Each path below is one point turned by a fixed rotation once a step. After each direction that follows a path, write how fast that rotation turns it, in degrees a step (0 if it stays still).
Each turn is a multiple of 5 degrees from 10 to 175, or 0.
Each row of a path follows its step; steps can be skipped.
path 1
step 0: -13,5,14,20,19,29,-12,18,1,0,26,-13,10,24,-2,-6,5,-25,15,0,-23,-19,-3,24,2,1,-3,37,-10,4,-20,15,-8,-22,-19,-9,33,35,-2,-48,11,1,-4
step 2: 13,8,-30,-25,21,-2,-22,16,5,4,24,18,-6,14,-24,5,-42,9,8,9,-1,14,26,4,25,16,-5,16,6,17,17,33,3,22,-17,14,15,8,10,-8,43,-23,-3
step 3: -18,10,-33,-2,11,-18,19,23,15,4,-15,-33,-9,13,32,-14,-4,-12,-1,-30,14,0,4,-1,-11,-25,-27,-27,-9,10,9,-7,-15,-15,-22,21,6,-26,5,-30,-31,14,-8
step 4: 22,13,3,-17,8,23,5,11,-16,-17,19,27,13,4,-4,-26,28,-30,-32,-9,3,-1,-31,-5,-27,30,-21,-1,19,20,-6,24,3,10,23,0,10,-9,25,-1,31,-11,11
step 5: 36,2,18,-18,-20,6,-13,-14,-8,19,16,-21,-25,4,13,-7,-7,14,15,14,13,-8,-4,32,37,-27,10,-4,0,15,-11,-1,-12,-23,-25,-12,7,-35,38,-13,-22,8,8
step 6: -25,-19,27,-12,-3,2,4,26,-6,-24,-2,11,0,-6,-19,-15,-2,-9,16,-33,-7,-18,-5,3,4,-26,-30,30,7,-4,0,18,38,17,17,5,-15,7,8,-31,1,-34,-33
step 7: 17,1,10,4,5,-15,-22,8,7,28,-8,3,-22,-14,5,-33,-22,5,-4,-36,24,7,-3,-12,11,42,21,-3,21,21,-24,-3,-8,-13,-6,-2,38,25,-3,-12,-17,33,-9
step 8: 2,-22,-35,-16,-15,-1,-2,18,-2,-12,29,2,-15,23,18,-3,-19,18,-15,-2,-35,-6,7,12,-19,-17,-16,-22,13,1,-51,0,19,11,-19,-2,-11,4,-4,8,24,-32,3
step 9: 17,31,28,20,8,-10,27,36,18,48,-21,10,29,-8,3,-20,-11,15,14,-7,0,-8,-14,9,0,7,-3,-5,-17,17,10,5,-16,11,-30,27,6,-23,16,-3,16,-8,-12
step 10: -9,-22,-20,-27,-7,11,-25,-27,5,-44,-31,11,-15,-9,9,-9,4,4,-3,-11,2,-22,-18,-2,-7,26,-39,-13,9,3,4,-17,-22,13,-23,-11,-11,-3,45,-15,14,4,-1
step 11: 22,-13,4,29,0,30,-3,20,11,-10,23,4,-17,-4,-20,-6,-13,-2,19,-22,6,10,-17,35,-1,-16,13,4,-13,-1,-9,-2,20,11,17,36,35,-43,14,12,4,29,16
Speeds:
-3,-10,2,6,-2,0,-3,7,4,-4,-4,10,7,-4,0,-2,0,12,3,-1,3,-14,-4,2,2,1,0,1,0,-9,-6,-9,-3,-1,-7,4,2,2,-2,12,3,3,7 : 25
-1,1,-3,-2,11,-1,1,0,-9,-7,-12,-5,-2,1,4,1,-4,-6,8,-5,-1,7,-4,-7,0,-3,6,2,-6,0,1,-5,-1,1,-7,-1,4,-8,-2,2,16,-2,11 : 45
path 2
step 0: -14,-1,-3,9,5,-17,4,1,-2,11,-36,2,-1,16,-15,-40,-15,8,-20,-7,-4,10,-31,-15,11,-12,-11,-38,20,15,-21,14,22,-12,-9,0,17,2,10,-24,-8,21,-4
step 1: -21,17,-3,28,4,15,3,-22,-30,-4,-15,-8,5,-8,-9,-25,3,20,12,-16,-18,-6,17,7,-34,-6,5,-26,20,41,12,17,-15,23,14,7,-3,-7,5,-7,-10,7,-2
step 2: -3,3,-25,26,2,-8,0,-9,-6,13,-41,1,-3,22,-18,-2,28,10,-19,1,11,15,-17,21,3,4,1,-10,4,-2,-8,21,-31,-5,15,25,-18,-33,16,15,21,5,5
step 4: -1,3,-4,-19,-7,26,-15,24,12,15,-6,-4,0,9,1,-12,-5,43,-5,-9,-17,4,-19,4,-8,6,15,-36,14,-12,-10,-1,3,12,26,10,-3,-18,17,12,15,18,-41
step 5: -13,2,13,26,-1,-13,-25,18,-35,10,-12,10,-13,18,3,11,1,31,23,13,-1,-4,-25,1,12,-9,-4,-22,15,29,6,-4,29,-12,-2,16,4,-19,19,-23,3,14,-3
step 6: -15,11,-13,20,0,-6,0,-13,-3,-20,-44,-3,-10,16,9,-41,-11,10,-21,-7,-25,4,-8,-7,2,9,-16,-21,29,6,-1,18,-2,1,4,0,23,12,9,-25,4,21,-14
step 7: 9,5,-1,33,14,-3,6,-12,-32,-9,-11,3,-2,-3,-41,-10,-1,33,4,-1,-11,15,15,11,-24,-7,-1,-25,-4,28,0,25,-23,23,10,6,-25,-5,9,7,-1,16,-6
step 8: 5,13,-12,35,3,7,-2,7,-9,22,-30,0,-9,6,15,-16,14,15,-29,-3,19,3,-19,47,-1,-12,6,13,6,-4,-3,24,-21,-14,15,4,-4,-23,21,9,16,0,-10
step 9: 26,-1,15,-14,-18,0,-6,16,-25,17,-19,10,-6,22,2,-25,-21,3,-6,-9,-19,8,-5,-2,-13,1,-3,22,3,23,-18,-7,1,21,20,21,-17,-30,23,-11,11,-3,-37
step 10: -7,-6,13,-9,13,23,-10,14,-2,-5,-5,-7,10,-8,-6,2,-6,54,-20,-12,-18,-18,-34,8,8,0,8,-28,13,-7,-13,5,15,-12,7,23,-2,-16,24,-14,6,19,-25
step 11: -25,-5,-1,30,0,-1,-7,2,-11,12,-19,21,-28,16,-1,-16,-10,9,7,7,-12,8,-20,-1,11,-14,-3,-30,10,48,32,-11,17,-14,8,10,5,-2,29,-14,-7,4,-11
Speeds:
-5,-4,0,-2,1,1,-5,3,0,-9,8,1,-10,7,2,-3,-4,9,1,9,-4,-1,0,-7,13,-1,1,-7,5,1,7,-4,9,4,-10,-8,9,1,2,5,3,7,1 : 60
8,-5,-2,5,-2,-10,-6,-4,0,0,-3,-6,-2,10,13,0,7,-9,6,1,-5,6,2,4,12,4,1,8,7,4,-5,-5,0,-5,0,8,1,-3,1,-2,6,1,7 : 115
2,-6,4,7,-1,1,0,-1,5,5,7,-11,0,-12,-5,-6,4,5,1,-2,-15,5,-1,7,2,3,13,-7,-3,4,-8,-2,3,0,3,-6,-1,6,-1,3,-4,-2,2 : 115
-7,-5,-10,5,5,0,-2,5,-7,-8,-10,3,-2,-2,-1,4,1,-11,-5,-13,-3,2,5,11,0,-1,1,-5,-2,0,1,-3,3,13,-9,-2,-3,4,-1,1,-2,2,6 : 65
-3,7,-2,-2,-5,-8,-2,-4,1,12,6,1,-8,2,0,0,-1,-4,-13,-7,-8,-4,10,-8,-1,-6,3,5,-2,3,-7,4,1,5,-2,2,8,8,-2,-7,5,5,-7 : 125
path 3
step 0: 18,2,-2,8,16,12,-4,17,-11,9,-20,-2,5,23,26,20,-9,9,1,13,20,8,-25,-2,0,6,23,29,-20,2,9,-21,26,5,13,-24,-1,-32,-38,3,-9,9,-6
step 1: 5,25,-3,8,15,-2,12,-12,-2,2,-17,-42,15,19,-17,-2,13,-1,35,12,5,-17,4,6,31,22,3,39,-14,-3,4,-16,13,8,8,-18,-3,-11,9,25,8,14,10
step 2: 5,26,1,3,23,2,-10,-10,-16,10,-22,-6,0,24,-12,26,36,-2,-15,19,17,8,4,23,1,-23,25,12,4,-5,8,-7,3,2,26,-31,-12,5,-24,-9,15,22,2
step 3: 13,30,-7,-5,-10,11,19,-4,10,-22,-46,1,3,19,-8,4,9,-15,-4,4,19,-15,-8,-11,26,-4,9,1,-24,-5,15,-16,6,36,2,-12,-35,4,9,12,15,0,-8
step 4: -2,15,21,-18,11,2,1,14,14,11,-37,5,17,10,-4,33,10,7,12,-2,3,-3,-5,-2,40,5,28,-18,6,1,20,-16,-7,-15,17,5,-2,19,-30,5,12,30,12
step 5: 33,3,15,-12,-9,9,38,-1,23,9,-22,-17,0,7,3,8,17,-16,-12,4,-15,-9,13,19,32,3,27,16,-3,13,26,-7,-11,13,-16,-15,-5,2,-21,-4,8,-17,-26
step 6: 22,31,3,-26,13,5,-3,14,11,17,-30,5,10,13,12,37,1,4,2,-8,12,12,-2,1,10,8,17,26,-17,10,8,-6,16,-9,25,30,6,-9,-21,7,-19,-14,-25
step 7: 22,20,12,-5,-3,-3,10,-4,14,20,2,-33,-3,26,12,-6,13,6,20,7,-19,-12,10,6,26,-8,14,2,-10,-10,43,-7,15,0,10,-7,-6,-37,-4,31,-19,7,-8
step 8: 1,18,26,11,17,0,6,-4,-30,11,-6,26,6,15,-9,11,13,6,-10,-4,10,-1,-13,18,15,10,31,31,-12,12,4,-19,8,0,23,-23,-2,-39,-27,12,-14,4,-12
step 10: 17,24,3,10,20,17,-20,6,-10,8,-36,-15,-1,17,-8,11,20,17,-29,9,14,-11,-12,5,15,13,25,15,12,-18,6,-16,7,-11,1,-15,-2,3,-19,25,20,27,13
step 11: 39,25,-12,14,1,-22,25,5,0,-2,-20,-6,2,7,-3,14,10,-17,8,4,6,-17,13,6,33,-13,7,16,-14,3,3,-29,-11,18,10,-20,-33,23,-13,9,22,0,-3
Speeds:
4,-5,-13,-2,-6,-6,-5,-11,-5,-6,-2,-3,4,-9,-5,5,5,7,2,-4,10,2,-4,-3,0,-1,-1,6,2,0,7,-2,4,6,-4,-10,-1,10,-1,-2,1,10,2 : 40
0,0,-5,3,4,-3,5,10,7,-9,-6,-2,0,-2,-15,-1,-2,-8,-8,0,3,-4,4,4,0,-1,5,-7,-2,-8,-3,3,-2,1,2,7,-8,7,-3,-5,12,8,5 : 45
0,-2,0,-5,3,-5,9,-1,1,-3,9,-14,2,5,3,-2,-1,-5,1,-10,-2,12,2,3,-10,3,0,6,-9,-4,0,-1,12,-6,8,-2,-2,4,-5,2,-3,-1,2 : 60
5,2,4,-2,-1,5,2,-7,-9,-3,5,2,3,-10,7,-7,10,-3,-5,2,-3,-3,7,13,2,-4,-3,0,5,5,3,-8,4,-12,-3,3,-6,-4,-4,-6,7,3,5 : 125
1,-5,0,3,-4,-3,3,0,-4,2,3,0,-6,-4,-4,-2,-2,3,8,0,4,-1,-6,4,2,-3,-1,12,-2,-7,7,14,0,0,1,14,2,-15,-9,-3,2,4,-3 : 45
3,4,5,7,-1,-9,13,6,-6,3,1,-6,4,-2,-7,-2,8,10,6,-3,-9,-2,-1,-8,1,3,-1,-6,2,0,-2,-1,-10,-8,-2,-5,7,-2,-2,6,0,7,6 : 115
2,6,2,-2,-5,-1,4,-2,-4,-5,0,9,2,-10,-8,-2,-2,-3,-2,0,1,0,-9,2,9,14,-9,9,-5,-1,-9,-8,0,2,10,6,1,3,4,6,0,-8,0 : 145
path 4
step 0: 37,26,-15,-8,1,-17,-31,9,-6,-14,2,-11,-6,2,-12,0,18,-8,7,23,3,-26,-8,-9,-9,-16,41,-27,-15,-18,-8,-12,37,-20,-8,-5,22,-18,21,24,29,25,22
step 1: -17,3,24,12,7,-26,-14,-35,2,-3,2,8,-7,-24,-14,4,5,-8,-11,22,14,15,22,-29,37,10,-21,15,16,2,-8,-4,-7,31,17,-35,5,56,8,-9,-6,-4,1
step 3: -4,-3,19,-7,25,-41,-1,-24,5,18,-1,24,-6,7,-29,30,45,-1,6,-8,-3,-13,32,12,-7,0,-35,-16,0,12,18,17,6,-32,-15,-31,-14,6,2,10,0,0,22
step 4: -10,-22,-10,7,18,-8,-25,29,5,24,-6,3,7,8,14,6,-39,-10,-16,-6,23,18,32,6,9,-15,42,16,5,17,-18,-15,-7,-3,31,36,22,19,3,3,1,-18,29
step 5: -15,1,-4,26,3,-3,8,-35,-31,-4,11,35,-16,26,-11,7,14,11,22,13,23,-9,-26,23,-7,8,25,10,24,22,3,5,14,4,-44,-36,6,-25,-11,-17,14,-1,4
step 6: -9,-14,24,-31,26,-24,-5,45,1,4,0,3,-9,6,10,32,4,-13,24,-8,2,24,-3,-14,-11,-3,15,-6,-15,-22,32,14,-16,28,11,15,30,30,-13,5,-6,33,5
step 7: 17,-27,-30,-10,-23,19,-20,-22,1,17,10,48,-21,-18,-16,-26,-18,36,-5,2,-21,-16,-6,14,3,-14,-1,-3,-6,23,13,-17,-6,27,-10,-9,9,4,-3,-16,-1,-21,34
step 8: -21,-4,-1,15,11,28,12,23,16,21,-10,12,-7,8,49,-1,32,-21,25,5,-8,14,1,7,-10,7,6,12,-6,-3,-13,17,-48,-34,-4,-30,-9,15,-14,-6,2,33,-5
step 9: 19,9,12,-23,0,9,-16,-12,23,26,14,19,31,19,-11,18,-42,19,15,-14,16,8,10,-13,-7,-27,-16,-17,-18,-25,9,-10,1,11,-19,16,-11,-30,-18,-31,28,-13,15
step 10: -6,-12,-23,24,6,18,25,0,1,12,-13,-6,-17,-42,-3,15,8,-15,25,-10,14,10,1,40,-28,2,12,1,-24,-12,-32,0,-7,27,18,-37,14,-5,4,15,-23,-29,-13
step 11: -4,14,-13,28,-18,3,-1,5,-31,0,14,2,17,-11,38,5,-8,35,14,12,6,3,-9,-38,10,-8,1,-5,-47,-10,22,-11,26,-17,-4,12,-1,5,-25,-2,37,30,1
Speeds:
-5,4,-4,3,-1,-5,6,8,6,7,1,-11,4,0,-2,5,-1,-2,5,1,4,-6,9,10,-3,1,-1,15,-1,1,7,-7,4,-1,-4,-1,3,-5,1,-4,11,-8,-2 : 65
4,-6,-1,-1,-7,-3,2,6,3,-10,6,9,-8,-2,-2,-6,-8,-1,-7,-4,0,8,2,1,-8,3,3,3,-1,3,-4,9,3,-7,4,-10,4,-5,2,-3,8,-7,-10 : 135
-12,-7,-3,3,-1,5,-9,-2,-3,-11,4,-5,7,2,-6,-3,-4,1,-1,-5,-10,-1,9,0,-4,2,9,1,-2,-14,1,1,-2,1,-11,1,-3,4,2,-2,-2,-5,5 : 145
-3,-3,3,-4,-3,-5,0,-2,10,3,-7,0,-9,-4,-5,-1,-2,1,-8,-1,1,-7,3,4,1,-10,6,-3,-16,3,-6,-9,4,5,1,-3,1,9,5,9,-4,-5,1 : 115
-2,0,-5,5,14,-6,6,-2,-7,-10,10,-8,-6,-3,0,7,-4,1,1,-2,9,4,-8,-3,3,-1,7,2,-9,2,-6,-1,6,5,-1,2,3,-9,-2,1,-1,0,7 : 65
7,-3,1,-1,1,4,7,-2,1,-6,0,-4,5,3,-5,6,4,5,0,-13,8,5,-2,5,-6,1,-4,-8,0,0,11,-3,0,7,-6,0,10,8,-2,0,-6,-3,-13 : 95
-2,6,-7,-1,2,11,11,2,5,2,-5,7,9,-6,4,-5,0,2,-3,7,-2,5,-5,-3,-7,-5,-3,1,-13,-6,3,6,-8,10,-3,-1,-1,-7,-3,3,5,-3,2 : 25
7,-3,-6,13,-12,0,5,-7,-4,7,-4,-8,-7,5,5,-8,1,-4,-5,3,2,5,-1,0,-5,4,4,6,-1,1,0,2,0,2,-1,2,-1,6,-9,-6,-10,-7,6 : 125
